Some points:
vec![-0.6, -0.2, -0.1, 0.1, -0.7, -0.6, -0.6, 0.1, 2.8, 3.4, 1.8, -0.6, -1.4, -0.3, -0.5, 0.1, -0.8, -0.8, 0.8, -1.2, -0.8, 0.1, -0.8, 0.0]
vec![0.3, 0.0, 0.1, -1.2, -0.2, -0.2, 0.3, 2.9, 2.4, -1.2, 0.2, -1.9, -0.9, -0.1, -0.3, 0.2, -0.9, -0.3, -0.4, -2.3, 0.4, -0.6, -0.4, -0.2]
vec![-0.3, 0.2, 0.6, 1.2, 2.5, 1.7, 3.2, 2.7, 2.4, 1.2, 0.2, 0.9, 0.9, -0.3, 0.0, -0.5, 0.0, -0.3, -0.4, -0.5, 0.0, -0.2, 0.0, -0.2]
vec![1.3, 1.1, 0.3, 0.8, -0.4, 0.7, -0.6, -0.6, -0.7, -0.5, 0.9, -0.9, -2.4, -0.1, -0.3, -1.4, 0.0, -0.6, -0.8, -0.4, -1.0, -0.6, -1.1, 0.3]
vec![-0.5, -1.0, -0.4, -0.2, -0.9, -0.7, -0.2, 0.5, 0.3, 1.4, -1.1, -0.1, 0.4, -0.5, -0.7, -1.1, -0.1, -0.8, -0.9, -0.3, -1.1, 0.0, -0.7, -0.4]
vec![0.4, 0.0, -0.9, -0.1, -0.7, -0.2, -0.2, -0.8, -0.3, -0.4, 1.2, -1.1, -2.0, -0.3, -0.1, -0.8, -0.7, -0.1, -0.9, 1.9, 2.6, 1.4, 1.5, -0.7]
vec![-0.6, -0.4, -0.1, 0.1, -0.4, 1.7, 1.6, 2.0, 0.7, 0.2, -0.5, 0.2, -1.1, -0.2, -0.5, 0.1, -0.7, -0.6, -0.4, -0.9, -1.0, -0.3, 0.1, -0.7]
vec![0.3, -0.3, -0.2, -0.1, -0.2, -0.4, -0.3, -0.5, -0.2, 0.8, 2.5, 2.3, 3.0, 2.6, 0.6, 0.2, -1.0, 0.0, -0.7, -1.2, 0.2, -0.5, -0.2, -0.4]
vec![-0.8, 0.0, -1.0, -0.2, -0.5, -0.7, 0.1, -1.1, -0.3, -1.4, -0.9, 0.0, -0.4, -0.4, -0.8, 0.1, 0.0, -0.3, -0.6, 1.4, 0.0, -0.2, 0.3, 0.8]
vec![-0.3, 0.0, -0.5, -0.6, 0.0, 0.0, -1.0, -0.4, 0.1, -1.1, -1.0, -0.3, -0.1, -0.2, -0.8, -0.9, 0.2, -0.4, 0.3, 1.7, 2.7, 1.5, 1.2, 0.9]
vec![0.2, -1.3, -0.6, 0.8, 0.5, 2.8, 3.4, 2.5, 1.1, 1.2, -1.5, -0.1, 0.4, -0.4, -0.4, -0.7, -0.4, -0.3, -1.5, 0.7, -1.2, -1.3, 0.5, -0.4]
vec![-0.4, -0.2, -0.4, -0.6, 0.0, -0.2, -0.5, -0.8, -0.6, 0.1, -1.5, -0.1, 0.0, -0.7, -0.1, -0.5, -1.1, 0.1, -1.0, 0.4, 0.6, 0.8, 2.5, 2.8]
vec![0.5, 1.0, 0.9, 0.5, 0.2, -0.3, -0.3, -0.5, -1.4, -0.2, -1.0, -0.6, -0.5, -0.6, -0.3, 0.0, -1.5, -0.2, -1.4, -0.9, 0.0, -1.4, -1.0, -0.4]
vec![-0.4, -0.7, 0.1, -0.4, -0.4, -0.5, -0.5, -0.6, -0.5, -1.9, -1.6, -0.5, 0.6, -0.6, -0.5, -0.2, -0.8, -0.6, 0.5, -1.5, 0.7, 1.0, 0.9, 0.0]
vec![0.3, -1.0, -1.5, -0.1, 0.4, -0.8, -1.4, -0.3, -0.3, -0.4, -3.0, 1.1, 0.7, -0.5, 0.7, 1.3, 2.3, 1.0, -0.5, 0.9, -1.2, -1.0, -0.3, -0.2]
vec![-1.0, -0.5, 0.5, -0.8, -0.2, -0.5, 0.1, -0.9, -0.4, -1.0, -1.3, -0.8, 0.4, -0.1, -1.3, -0.3, 0.9, 1.9, 2.4, 0.5, 0.4, -0.6, -0.8, 0.0]
vec![-1.0, -0.2, -0.6, 0.0, -0.5, -0.6, -0.8, 0.0, -0.6, -0.2, -1.5, 0.0, 0.2, -0.3, -1.0, -0.4, 1.3, 2.3, 2.2, 2.5, 0.1, -1.1, -0.5, 0.2]
vec![0.3, -0.7, 0.9, -0.1, -0.4, -0.5, -0.6, 0.2, -0.8, 0.2, 0.0, -1.2, -0.2, -0.3, -0.7, 0.3, 0.0, -0.3, 0.8, -0.7, 2.2, 3.0, 3.2, 3.6]
vec![0.2, 0.5, 1.4, 0.8, 1.1, 0.0, 0.2, -0.5, -1.0, -0.4, 0.9, -0.9, -1.6, -0.3, -0.2, -0.8, -0.4, -0.6, -0.4, -1.0, -0.8, -0.1, -0.5, -0.6]
vec![-0.7, -0.5, 0.7, -0.8, -0.4, -0.6, -0.5, -0.1, 0.4, 1.9, 2.1, -1.5, -0.9, -0.5, -0.5, -0.3, 0.5, -0.6, -1.7, -1.9, 0.2, -1.0, -0.5, -0.1]
vec![0.3, -1.0, -0.3, 0.1, -0.5, -1.4, -0.7, -0.3, -0.4, 0.1, 0.8, 2.8, 1.9, -0.5, -0.4, -0.9, -0.7, -0.8, 0.2, -1.3, -0.5, 0.0, -0.5, -0.7]
vec![-0.4, 0.0, -0.3, -0.7, -0.3, -0.2, 0.9, 1.1, 2.5, 1.5, 0.6, 1.1, 1.0, -0.6, 0.0, -0.9, -0.4, -0.4, -1.0, -0.2, 0.1, -0.4, -1.2, 0.1]
vec![-1.6, 0.0, -0.1, 0.0, -0.9, -0.3, -0.8, -0.2, -0.9, 0.2, 0.6, -0.1, 1.0, 2.0, 2.3, 2.4, 1.4, 0.0, -0.8, 0.4, -1.3, 0.0, -0.2, -0.5]
vec![-1.1, -0.2, 0.2, -0.2, -0.8, -0.3, -0.1, -0.2, -0.8, -1.3, 2.5, -1.7, -2.4, -0.6, 0.1, -0.3, -0.9, 0.5, 2.3, 2.0, 1.2, -0.4, 0.2, -1.4]
vec![-1.4, -0.8, -0.8, 0.9, 2.8, 3.2, 1.3, 0.0, -1.0, -0.9, -0.8, -0.4, 0.2, -0.5, -0.7, -0.7, -0.3, -1.0, 0.3, -0.8, -0.9, 0.3, -1.0, 0.2]
vec![0.9, -0.4, -0.1, -0.5, 0.3, -0.2, 0.5, -0.3, -0.7, 0.1, 0.2, 0.2, -0.3, 0.4, 0.3, 1.8, 1.3, 1.5, 2.2, 1.4, 1.8, 1.5, -0.5, 0.7]
vec![2.0, 2.5, 3.5, 3.1, 3.1, 1.6, 0.2, 0.0, 0.2, -0.8, -1.6, -0.2, 0.6, -0.2, -0.3, -0.1, -0.5, -0.3, -0.6, -0.3, 0.0, -0.2, 0.0, -0.6]
vec![2.8, 2.4, 0.2, -1.4, -0.3, -0.9, -0.1, -0.5, -1.1, 0.0, -1.6, -0.6, 0.8, -0.7, -0.7, -0.2, -0.7, -1.0, 0.1, -0.9, -0.6, 0.2, -0.6, -0.6]
vec![-0.6, -0.4, 0.6, -0.7, -0.2, 0.0, -1.3, -0.5, 0.9, 1.5, 0.5, 1.9, 1.6, -0.7, -0.6, -0.1, -0.5, -0.6, -0.9, -1.7, 0.7, -1.4, 0.1, -0.5]
vec![-0.6, -0.3, -0.9, 0.1, -0.7, -0.3, -0.4, -0.7, -0.6, -0.1, 0.8, -0.4, -1.5, -0.6, 0.0, -0.7, -1.2, 0.1, 0.3, 1.6, 0.2, 2.4, 1.4, 0.1]
vec![2.4, 3.1, 2.6, 2.5, -0.1, 0.4, 0.1, -0.2, -0.2, -0.9, -0.3, -0.3, -0.7, -0.3, -0.5, -0.6, -0.2, -0.7, 0.0, -0.1, -1.2, -0.3, -0.3, 0.2]
vec![0.6, 0.1, -1.8, -0.6, 0.7, -1.0, 0.0, 0.2, 0.1, 0.6, 1.4, 1.1, -0.5, 0.4, 0.1, -0.1, -0.7, -0.6, -1.1, 1.0, -1.1, -1.1, -0.3, 0.0]
vec![-0.1, -0.6, -0.4, -0.5, 0.0, 0.0, -0.8, -0.3, -0.2, -0.4, -2.5, 0.6, 1.3, -0.2, 0.9, 0.8, 0.9, 1.8, 2.1, 1.9, 0.2, 1.0, -0.5, -1.1]
vec![-0.7, -0.6, -0.2, -0.3, -0.6, -0.5, 0.2, -0.7, -0.4, -1.2, -2.2, 0.4, 2.4, 4.0, 3.8, 1.3, -0.1, -1.3, -0.2, -0.8, -0.6, -0.2, -0.4, 0.0]
vec![0.1, -0.4, -0.2, -0.3, -0.2, -0.2, -0.1, -0.8, -0.4, -1.0, 1.2, -1.2, -1.2, -0.5, 1.0, 2.9, 2.7, 2.1, 0.7, -2.1, -1.1, 0.1, -0.4, -0.5]
vec![-0.2, 0.7, -0.3, 0.0, -0.6, -0.1, 0.1, 0.1, 0.0, 0.4, 0.5, 0.0, -0.1, 1.1, 2.3, 1.7, 3.4, 2.9, 1.8, 1.4, 1.7, 0.1, 0.7, 0.3]
vec![0.4, 0.3, -1.0, -0.5, -0.4, 0.3, -0.6, -0.2, 0.2, 0.7, 5.1, 2.9, 0.8, 1.7, 0.3, -0.9, -0.2, -0.5, -0.6, 1.2, -1.5, -0.4, 0.0, 0.0]
These points spread out most along one direction. For each point below, how far along it does it lie, from 0 to 99? 50 is the average, and the first point above lies past it. One standard deviation of the points above along it is 16.
vec![0.9, -0.4, -0.1, -0.5, 0.3, -0.2, 0.5, -0.3, -0.7, 0.1, 0.2, 0.2, -0.3, 0.4, 0.3, 1.8, 1.3, 1.5, 2.2, 1.4, 1.8, 1.5, -0.5, 0.7] 25
vec![-1.1, -0.2, 0.2, -0.2, -0.8, -0.3, -0.1, -0.2, -0.8, -1.3, 2.5, -1.7, -2.4, -0.6, 0.1, -0.3, -0.9, 0.5, 2.3, 2.0, 1.2, -0.4, 0.2, -1.4] 34
vec![0.4, 0.0, -0.9, -0.1, -0.7, -0.2, -0.2, -0.8, -0.3, -0.4, 1.2, -1.1, -2.0, -0.3, -0.1, -0.8, -0.7, -0.1, -0.9, 1.9, 2.6, 1.4, 1.5, -0.7] 38
vec![0.2, -1.3, -0.6, 0.8, 0.5, 2.8, 3.4, 2.5, 1.1, 1.2, -1.5, -0.1, 0.4, -0.4, -0.4, -0.7, -0.4, -0.3, -1.5, 0.7, -1.2, -1.3, 0.5, -0.4] 75
vec![2.8, 2.4, 0.2, -1.4, -0.3, -0.9, -0.1, -0.5, -1.1, 0.0, -1.6, -0.6, 0.8, -0.7, -0.7, -0.2, -0.7, -1.0, 0.1, -0.9, -0.6, 0.2, -0.6, -0.6] 54
vec![-0.7, -0.5, 0.7, -0.8, -0.4, -0.6, -0.5, -0.1, 0.4, 1.9, 2.1, -1.5, -0.9, -0.5, -0.5, -0.3, 0.5, -0.6, -1.7, -1.9, 0.2, -1.0, -0.5, -0.1] 64
vec![0.3, -0.3, -0.2, -0.1, -0.2, -0.4, -0.3, -0.5, -0.2, 0.8, 2.5, 2.3, 3.0, 2.6, 0.6, 0.2, -1.0, 0.0, -0.7, -1.2, 0.2, -0.5, -0.2, -0.4] 60
vec![2.0, 2.5, 3.5, 3.1, 3.1, 1.6, 0.2, 0.0, 0.2, -0.8, -1.6, -0.2, 0.6, -0.2, -0.3, -0.1, -0.5, -0.3, -0.6, -0.3, 0.0, -0.2, 0.0, -0.6] 68
vec![1.3, 1.1, 0.3, 0.8, -0.4, 0.7, -0.6, -0.6, -0.7, -0.5, 0.9, -0.9, -2.4, -0.1, -0.3, -1.4, 0.0, -0.6, -0.8, -0.4, -1.0, -0.6, -1.1, 0.3] 60
vec![-1.4, -0.8, -0.8, 0.9, 2.8, 3.2, 1.3, 0.0, -1.0, -0.9, -0.8, -0.4, 0.2, -0.5, -0.7, -0.7, -0.3, -1.0, 0.3, -0.8, -0.9, 0.3, -1.0, 0.2] 62
vec![0.6, 0.1, -1.8, -0.6, 0.7, -1.0, 0.0, 0.2, 0.1, 0.6, 1.4, 1.1, -0.5, 0.4, 0.1, -0.1, -0.7, -0.6, -1.1, 1.0, -1.1, -1.1, -0.3, 0.0] 59
vec![-0.4, -0.7, 0.1, -0.4, -0.4, -0.5, -0.5, -0.6, -0.5, -1.9, -1.6, -0.5, 0.6, -0.6, -0.5, -0.2, -0.8, -0.6, 0.5, -1.5, 0.7, 1.0, 0.9, 0.0] 42
